In the rows, 128 means zero.
A single turn carries every row of the set below to another of its rows. Some are shown first; where does it send the rows asked next?
J_466: [112 136 105 105 133 143 133 131 138 168 118 154 118 153 160 139 118]
J_621: [144 114 112 105 150 109 133 102 160 137 142 120 112 161 157 148 107]
J_701: [121  89 104 111 145 107 114 103 121 123 145 120 107 124 153 124 108]
J_603: [125 128  99 113 162 118 141 101 157 148 116 140 115 125 125 124 116]
J_656: [103 127 146 102 139 104 129 115 139 164 126 127 116 134 142 161 105]
J_778: [127 118 122 118 157 128 111 109 105 131 119 130  99 144 209 155 140]
J_645: [123 102 109 102 157 122 134 119 136 154  83 169 102 145 151 148 134]
J_519: [120 125 107 128 165 124 143 124  91 129  90 107 102 129 194 130 112]
J_228: [138  97  93 124 134 112 109 122 112 118 124 123 113 152 171 148  99]
J_985: [104 142 109 116 147 116 140 125 135 150  84 117  94 109 190 167 121]
J_806: [111 100 125 126 177 142 138 118 103 117 129 148 121 111 180 163 120]
J_977: [115 112 129 138 175 132 142 146 118 125 119 137 130 123 191 134 110]
J_183: [126 132 118 129 189 114 151 142 117 130 131 128 101 129 178 119  92]
J_658: [122 120 140 109 143 113 125 121 137 146 113 113 114 135 122 162  95]
J_650: [ 95 152 131 101 143  99 138 108 124 163 127 124 110 126 163 167 107]
J_448: [107 165 108 111 143 145 131  96 112 133 121 137 113 118 145 134 111]
J_252: [ 98 110 144  98 137 151 131 130 131 132 116 156 104 132 143 150 112]
J_326: [114 140 121 106 140 115 121  94 120 143 143 133  94 114 188 120 100]
J_83: [133 110 124 106 149 126 126 133 128 148  96 112  92 138 128 173  98]
J_428: [141 116 105 128 173 114 115  84 105 115 116 122  87 130 181 155 121]
J_348: [136  78 114 100 160 130 129 113 108 127 105 131 112 140 162 171 135]
J_557: [118 155 125 126 152 106 143 136 139 133  97 154 132 135 178 155 116]
J_67: [129 135 119 106 123 117 117 110 142 138 148 132 117 147 182 138  98]
J_214: [149 103 104  98 163 118 133  96 123 122 133 120 109 150 141 172 117]
J_647: [124  89 118 124 167 126 136 114 111 118  84 115 116 118 175 139 132]
J_581: [ 99 132 119 113 169 136 147  98 142 160  97 147  85 132 161 119 128]
J_474: [116 138 111 120 154 119 130 112 129 133 106 167 119  86 168 160 120]
J_199: [129 106 115 106 156 130 127 125 131 144  83 116  77 111 144 171 111]
J_849: [120 135 112 122 163 124 135  92 124 112  77 141 110 116 138 135 123]
J_585: [119 119  88 110 172 132 145 119 125 162 111 162  82 105 161 166 112]
J_834: [117 138 111 111 158 119 131 115 104 124 148  96 111 148 177 128 121]
J_939: [113 100 107  96 151 114 127 124 114 151 154 119  97 154 174 128 120]
J_789: [116 120 130 122 168 119 126 104 134 129 128 108 106 133 195 121 142]
J_119: [126 134  81 126 165 146 155 136 127 140 105 127  93 134 145 161  90]
J_190: [112 150 108 114 147 142 140 124 104 138  79 146 103 157 170 150 119]
J_438: [114 152 132 112 182  99 163 118 140 142 109 142  98 151 152 143 112]
J_943: [136 143  89 102 146 126 131 116 105 133 107 150 120 144 130 162 110]
J_98: [143  87  98 131 166 105 121 106 133 134 108 126  87 153 181 145 113]
J_600: [ 95 155 117 113 155 100 147 107 135 158 107 115  99 112 178 160 114]
J_86: [122 112 125  97 149 120 123 125 139 113 147 165  91 121 178 139  97]
J_48: [126 131 116 100 173 116 137 133 107 130 149 152  79 127 175 133  89]
J_289: [105 143 139  90 165 126 146 109 107 130 127 150  89 137 133 156 108]
J_525: [118 128 108 112 147 129 127 123 125 135  78 116  87  97 169 173 117]
J_277: [118  97 109 116 194 134 154 104 119 120 135 144  95 135 168 173 115]
J_748: [129 113 101 121 175 127 156 121 144 106 130 134 101 161 172 170 100]
J_759: [127 117 116 117 148 123 134 124 157  90 134 144 111 139 173 150  95]
J_517: [111 116 116 130 147 150 144 133 155 121 101 125 112 125 136 137  97]
J_207: [111 129 112 113 162 117 140 112 104 158 116 126  78 128 202 119 107]

J_466 goes to J_190
J_214 goes to J_326
J_658 goes to J_600
Where do these go?
J_585 goes to J_252
J_98 goes to J_939
J_977 goes to J_748

A single turn carries every row of the set below to another of its rows. Some are shown first; where does it send the rows asked next?
J_987: [139 156  89 127 110 138 174 120 127 139 150 115 103 137 142 118 146 106
 136 157]
J_403: [144 167  95 131 107 147 175 119 119 145 134 112 101 130 139 121 145 112
 136 160]
J_234: [121 184 149 147 152 108 161  72 141 109 135 100 132 124 128 117 135  99
 122 124]
J_798: [130 153 104 137 124 153 144 112 154 145 131  99 145 130 104 130 115 130
 130 140]
J_796: [159 151 121 132 129 153 147 110 116 147 137  89 141 139 116 132 134 139
 151 118]
J_406: [123 165 107 116 165 160 166 114 110  92 147 106 152 110 151 104 108 109
 124 146]
J_384: [115 203 122 141 160 165 159  97 100 121 176 104 131 120 158 116 128 128
 160 134]
J_732: [103 182 120 123 160 131 132 120 127 114 164 104 114 134 156  94 114 123
 148 168]
J_88: [141 149 109 164 117 150 155  98 134 123 154 115 115 134 114 122 141 115
 143 171]
J_614: [124 202 118 133 156 156 165 106  94 126 172 113 141 126 167 123 124 120
 160 136]
J_251: [155 148 113 124 142 144 148 107 121 155 140  89 133 144 115 134 131 134
 143 114]
J_906: [ 90 181 115 123 149 120 135 128 123 109 162 103 125 131 158  96 118 128
 144 156]
J_493: [ 98 175 111 117 160 136 136 120 116 115 169 105 121 124 168  96 122 133
 138 152]
J_541: [114 196 111 139 163 105 152  98 105 132 121  97 123 111 121 116 128  92
 144 109]
J_435: [109 168 106 123 164 158 156 116 116 101 163 119 155 108 155 104 112 118
 123 148]
J_361: [137 167  96 137 109 145 152 123 113 123 163 127 112 130 110 114 160 111
 150 133]
J_27: [137 168 124 125 128 138 140 118 130 171 140  94 111 114 112 123 132 142
 135 145]
J_588: [123 192 159 138 143 114 158  79 137 102 147  94 134 112 123 109 136 103
 132 127]
J_814: [118 185 146 159 158 140 170 108 128 117 114 101 105 140 152 119 118 109
 119 116]
J_664: [113 194 140 145 153 130 165  98 134 120 113 103 101 138 148 118 130 104
 115 108]
J_947: [124 175 155 143 140 121 150  71 132 103 146  86 133 120 131 118 134  98
 128 119]
J_625: [106 196  98 129 162 115 155  90 112 121 116  89 121 122 123 120 126  94
 141 113]
J_562: [119 197 115 137 167 113 155  87 118 117 117 102 119 125 118 113 138  95
 138 105]
J_556: [143 162  96 137 107 140 147 123 107 117 146 118 122 128 105 115 156 113
 152 138]
J_890: [147 141 102 158 129 152 164 102 127 122 162 122 112 132 116 118 144 108
 138 163]
J_515: [119 192 112 128 164 162 156 104 106 115 178 110 143 125 166 105 128 128
 159 132]
J_254: [131 158 109 126 126 145 147 110 160 150 144 102 147 134 100 129 122 127
 130 127]
J_400: [118 191 137 151 153 144 165 110 144 123 111  99 104 137 150 109 115  99
 122 115]
J_681: [112 167 106 116 154 162 147 114 108  87 155 114 149 113 143 115 110 106
 119 144]
J_383: [138 162 131 130 138 143 144 119 135 171 147 103 111 121 107 125 129 140
 124 134]

J_515 goes to J_664
J_681 goes to J_541
Where do these go?
J_556 goes to J_27
J_384 goes to J_814
J_251 goes to J_987

A single turn carries every row of the set below to another of its rows. Some are shown first; where does it send the rows asked next?
J_753: [130 147 134 142 122 121 115 114 150 112 103 145 129 133 145 136 129 171
 161 120 103]
J_344: [153 125 149 114 123 103 108 123 137 127 105 141 141 105 107 112 124  99
 110 132 113]
J_979: [ 80 141 114 143 112 130 119 131 109 118 112 151 130 113 116 107 134 143
  99 128 117]
J_457: [122 146 137 137 128 136 141 124 159 106 110 135 133 141 132 130 141 149
 166 124  99]
J_693: [153 125 149 114 123 102 105 122 136 128 105 141 141 104 109 113 123 100
 109 131 115]
J_391: [136  97 128 168 108 125 143  94 115 126 130 148 129 122 152 146 120 122
 144 131 116]
J_968: [141  97 127 171 106 122 142  96 118 124 127 149 127 122 149 146 121 130
 146 133 111]
J_41: [ 81 141 115 143 112 129 120 132 110 118 111 151 129 113 114 107 135 145
 100 129 115]
J_499: [132 127 136 100 141 136 130 146 122 120 150 127 146 121 148 161 116 140
 102 123 123]
J_174: [106 145 143 128 135 148 152 120 150 113 121 131 139 145 139 131 140 116
 157 121 115]
J_999: [ 99 144 145 124 136 145 137 107 132 126 125 136 142 141 159 138 126 107
 144 112 134]
J_622: [135  96 129 167 110 130 155 100 121 122 131 145 130 126 143 143 127 116
 147 134 111]
J_742: [140 128 133 105 139 135 139 157 137 109 144 124 143 123 131 156 127 153
 114 130 105]
J_265: [132 127 136 100 142 139 141 154 131 115 149 123 145 124 138 157 124 139
 108 128 115]
J_322: [142  97 127 171 106 123 146  99 123 120 126 148 127 123 143 144 125 131
 149 135 106]
J_728: [154 125 149 114 122 101 105 122 136 128 104 142 141 104 108 113 123 102
 109 132 114]
J_470: [124 147 136 138 123 119 100 101 132 124 108 150 131 129 166 142 115 162
 149 111 124]
J_950: [134  96 130 167 110 129 150  96 117 125 132 146 130 124 149 145 123 115
 144 132 116]
J_469: [152 125 150 113 123 103 107 122 136 128 106 141 142 105 108 113 124  99
 109 131 114]
J_675: [139  97 128 170 108 127 153 102 124 119 128 145 128 125 140 143 128 124
 150 136 106]
J_392: [146 128 131 108 135 127 128 155 135 110 140 129 140 119 136 158 123 168
 113 129 103]
J_143: [ 80 141 115 143 113 131 121 132 110 118 111 151 130 114 114 106 136 142
 100 129 116]
J_607: [ 81 141 115 143 112 129 118 132 109 118 111 152 130 113 115 107 134 145
  99 129 116]
J_606: [154 125 149 115 122 102 107 124 138 127 104 141 141 105 106 112 125 101
 111 132 112]
J_75: [108 145 141 129 130 131 111  97 124 132 119 146 137 132 173 143 114 130
 140 108 139]
J_781: [145 128 131 108 135 123 117 147 127 116 141 133 140 117 145 161 115 169
 108 125 112]
J_492: [ 80 141 115 143 113 131 121 133 111 117 111 151 130 113 113 106 136 144
 100 129 116]
J_46: [138 128 134 103 138 127 119 143 120 121 146 132 143 118 152 163 112 155
 102 122 122]
J_818: [154 125 149 115 122 101 105 123 138 127 104 142 141 105 107 113 124 103
 110 132 112]
J_340: [ 79 141 115 143 113 131 120 131 109 118 112 151 130 114 115 107 135 142
  99 128 117]

J_265 goes to J_742
J_470 goes to J_75
Where do these go?
J_950 goes to J_622

A single turn carries every row of the set below to another of its rows. Some are shown first; where does it send the rows asked next?
J_587: [131 122 163 167 139 115 122 142 139 107 139 114 131 130 106 125 143]
J_111: [135 144 139 131 171 100 131 167 116 115 136 122 123 119  83 146 129]
J_927: [143 151 186 125 137 124 137 132 128 148 149 150 117 135 105 175 134]
J_592: [101 126 139 107 135 100 114 128 154 159 139 145 131 134  79 124 123]
J_862: [114 119 141 106 147 154 119 135 126 149 128 109 102 141 112 155 143]
J_138: [144 138 158 118 142  83 149 129  95 152 136 133 150 123  93 129 132]
J_512: [167 140 132 124 131 108 143 127 131 155 127 137 131 119 111 172 144]
J_310: [100 145 136 119 151 104 126 135 135 129 134 168 138 140 115 151 107]
J_576: [124 157 171 161 151 125 135 144 131 141 111 139 152 145  95 122 133]
J_453: [133 131 145 119 132 151 107 125 114 159 131 113 147 147 128 125 155]
J_668: [153 144 146 115 134 131 150 130 127 141 152 145 145 130 112 114 175]
J_848: [127 133 108 146 146 117 155 144 125 137 123 136 122 136 134 146 161]
J_816: [118 130 163 114 149  90 146 143 109 121 155 111 140 120  96 151 122]
J_931: [ 91 126 141 117 125 117 142 136 140 167 158 120 129 143 124 154 154]
J_973: [159 132 171 141 122 118 135 129 133 131 152 112 143 122 115 157 151]
J_369: [124 129 148 142 147 110 115 138 147 129 126 141 132 133  77  93 137]
J_208: [130 134 137 151 149  74 126 145  95 158 125 136 126 133 106 141 129]
J_140: [126 146 184 166 145 126 139 146 128 138 127 129 121 142 108 162 134]
J_723: [100 121 161 124 132 125 134 140 141 124 176 123 120 139 120 132 159]
J_829: [138 133 128 125 148 156 115 140 119 159 109 113 120 144 117 142 155]
J_135: [126 119 149  85 145 151 123 118 120 144 134 130 110 137 102 126 143]
J_95: [129 144 139 110 138 128 141 136 139 177 139 150 127 139  87 112 169]
J_495: [146 156 155 119 155 103 106 163 120 152 152 132 135 125  72 134 140]
J_419: [114 137 158 136 141  84 100 156 114 165 159 123 129 136  97 150 130]
J_509: [143 154 146 113 151 114 135 131 126 139 133 180 119 131 107 163 122]
J_880: [128 115 129 110 151 140 122 118 108 125 119 140 114 140 120 111 141]
J_3: [112 127 122 148 158 123 138 154 137 131 128 144  94 139 105 122 159]
J_926: [ 97 151 163 127 143 114 125 135 138 141 134 150 167 145 102 122 117]
J_132: [117 127 116 115 136  95 131 130 144 161 127 142 117 128 104 170 122]
J_331: [111 112 138 123 137 138 109 121 110 131 133 119 133 148 141 122 141]

J_132 goes to J_592
J_927 goes to J_509
Where do these go?
J_816 goes to J_138
J_931 goes to J_95
J_880 goes to J_331

A single turn carries every row of the set below to another of its rows. Some are shown first; where does it send the rows asked next?
J_845: [112  91 110 153 165 122 132 145 101 101 103 143 129]
J_757: [117 118 110 141 152 119 107 146 128  78  93 129 123]
J_501: [105 111 115 136 166 101 132 138 109 130 116  98 128]
J_240: [102 166 115 159 185 120 161 120 129 109  92 139 142]
J_544: [138 132 150 125 185 142 125 142 142 110 111 147 114]
J_345: [ 88 127 115 176 156 139 139 147 131 138 115 132 130]
J_586: [117 152 129 155 160 139 140 132 104 143 112 113  97]
J_998: [124 138 104 125 160 107 112 133 132 112  96  96 139]
J_473: [135 123 107 127 176 131 137 141  79 132  92 125 133]
J_881: [135 125 140 131 188 131 128 131 161 117 115 140 136]
J_459: [134 142 100 122 163 138 112 154 107 106  77 130 140]
J_764: [ 85 172 125 152 180 127 154 146 121 108  93 142 129]
J_580: [136 131 109 176 166 148 148 115 112 128 100 146 127]
J_628: [125 139 142 119 188 142 125 154 149 131 111 139 135]
J_282: [103 170 131 155 179 118 156 121 118  96  96 136 112]

J_459 goes to J_757
J_845 goes to J_501
Where do these go?
J_544 goes to J_881
J_345 goes to J_586
J_764 goes to J_282

A single turn carries every row of the set below to another of its rows. Some are shown first; where does it send the rows asked next?
J_993: [149 123 137 132 115 133 102 122 101 108 131 114 129 100 121 124 125 146
 159 132 122 126 119 131 108 161  98 116 167 122]
J_640: [145  98  85  94 123 140 129 164 105 122 120 132 120 129 130 143 122 119
 131 117 113 117  99 103 126 127 115 170 140 141]
J_680: [118 128 119 134 146 119 124 137 129 114 129 106 126 141 119 120 122 110
 139 154 151 133  99 162 108 147 142 125 148 131]
J_168: [165 137 147 118 129 125  97 130 117 132 126 119 113  67 143 131 143 122
 157 149 126 136 118 121 121 129 108 134 131 146]
J_47: [153  84 139 105 129 109  98 144 128 150 106 139  99 151 122 113 131 106
 118 141 138 108 111 116 128 122 117 136 146 144]
J_137: [137 115 112 138 128  92 116 131 125 110 146 112 110 131 131 117 138 118
 132 144 124 113 132 165 138 119 149 125 110 121]
J_716: [106 106 114  97 119 113 124 159 147 132 118  98 131 132 130 129 123 128
 142 106 129 111 123 142 126 150  97 149 119 111]
J_917: [138 102 142 113 142 151 121 131 114 128 139 108 114 106 137 144 102 169
 147  94 106 116 114 154 100 145 139 132 122 140]
J_506: [162 102 128 105 107 137 106 133 110 151 113 108 137 121 170 123 127 128
 115 102 126 163 109 129 127 130 148 122 145 122]
J_314: [139 103 124 116 128 112 114 120 103 136 141  82 114 115 150 108 128 156
 106 111 115 121  91 118 131 151 148 136 111 126]
J_863: [138 115 109  82 135 140 123 108  99 121  89 111 132 129 127 139 124 128
 161 118 134  95 101  98 119 132 138 136 136 130]
J_521: [123 108 136 113  89 127 115 135 121 130 150 113 119 153 122 109 150 118
 141 119 131  84 125 129 142 124 120 130 131 130]
J_441: [137 138 104 119 116 147 137 110 121 125 128 125 155 118 146  95 132 146
 132 130 141 114 117 157 101 125 126 171 140 124]
J_153: [170  95 101 118 120 155 121 137 122 131 125 145 143 117 120 159 114 131
 133 147 116 122 111 110 108 104 128 154 114 136]
J_602: [121 122 103 118 145 133 127 136 128 138 138  96 134 139 125 117 117 120
 139 159 157 126  79 154 118 137 127 149 132 147]
J_652: [157 133 134 133 135 123 106 112 126 131  93 132 135  81 139 127 143 143
 156 140 146 111  98 137 109 110 128 159 137 137]
J_271: [137 103 128 114 119 130 118 131 169 148 120 113 154 123 128 132 116 129
 134 140 134 130 136 151 110 126 110 143  98 106]
J_19: [143 126 125 139 122 134 105 143 116 108 103 115 119 133 126 129 115 125
 123 135 127 143 110 147 109 148 150 100 170 117]
J_699: [157 116 118 119  93 130  80 153 109 132 109 132 136 126 140 133 117 148
 130 106 109 138 125 143 133 124 135  99 159 123]
J_245: [133 128 157 117 130 171 119 169 113 143 121 111 106 124 125 122 105 151
 146 116 117 125 126 155 118 126 158 143 132 131]
J_500: [145  97 112 107 113 162 102 148 159 129 102 116 147 130 124 142 134 131
 128 138 134 123  85 153 119 141 118 158 121 126]
J_62: [138 104 108 110 118 116 142 158 112 142 132 138 127 132 132 125 107 123
 136 114 116 120 153 106 116 105 110 157 126 113]
J_381: [139 124 121 116 109 129  80 153 105 135 129 107 124 108 114 147 104 148
 138 138 115 128 123 116 120 136 107  90 141 146]
J_172: [136 115 114 135 124  99 117 133 145 130 156 123 125 123 122 136 125 126
 138 151 124  95 123 171 132 116 129 130 108 147]
J_444: [133 103 131 121 106 110 119 131 104 128 147 105 103 147 135  98 150 131
 116 129 124  88 114 109 138 137 132 132 119 126]
J_867: [168 107 116  78 135 109 119  96 127 126 115 149 127 124 132 122 122 113
 127 119 107 105 146 119 116 125 117 135 136 135]
J_443: [134 118 144 120 154 131  98 137 123 146 142 125  99 121 129 122 113 170
 107 110 118 107  97 123 100 124 137 122 115 151]
J_696: [150 146 146  96 149 147 103 141 116 148 147 148 119 135 122 105 114 156
 146 101 104 116 118 145 133 116 139 132 135 129]
J_597: [154 114 109 110 107 160 123 132 125 126 122 124 165 117 106 152 119 147
 126 117 143 114 119 131 141 129 112 167 129 118]
J_323: [148 130 124  93 110 136 101 147 111 139 148  93 119  92 132 115 118 128
 135 156  95 138 125 121 122 152 106 130 125 153]
J_852: [170 133 117  79 150 129 111  99 120 135 125 156 125 137 122 116 120 133
 135 111 101 100 119 120 131 116 128 129 140 131]
J_235: [155 144 127  90 139 139 119 113 114 140  93 121 138 119 131 136 135 125
 162 124 129 100  84 105 138 124 150 140 140 133]
J_115: [154 134 138 103 124 144 107 169 115 147 127 109 103  98 135 100 116 130
 131 145 106 145 134 156 139 130 133 163 128 139]
J_909: [156 115 110 128 127 113 106 118 114 118 121  99 114 118 146 110 125 130
 110 122 120 155 128 152 138 119 162 122 125 103]
J_488: [153 106 132 110 147 116 100 129 120 146 122 144  90 147 121 110 127 135
  98 131 128  97 107 104 118 120 118 128 136 147]
J_194: [134 133 129 131 124 134 124 106 122 114 133 120 152 113 133  98 136 141
 152 135 142 121 107 155  93 148 111 153 156 123]
J_335: [156  88 131 106 148 125 113 119 112 146 127  97 120  94 158 144 109 147
 120  99 131 153 106 137 114 140 130 135 122 141]
J_372: [121  87 113 115 121 116 118 174 144 139 110 127 108 141 144 130 121 118
 148 132 106 114 117 125  92 117 118 138 112 124]
J_432: [160 153 152  89 136 140 114 156 116 153 123 123 121 110 142 118 137 113
 157 131 113 129  96 127 149 137 148 143 140 141]
J_341: [152 116 113 132 135 125 113 127 116 131  73 140 133 104 138 134 121 155
 144 143 142  98 105 139 103 108 146 158 133 133]

J_488 goes to J_652
J_335 goes to J_115
Where do these go?
J_341 goes to J_172
J_168 goes to J_909
J_62 goes to J_597

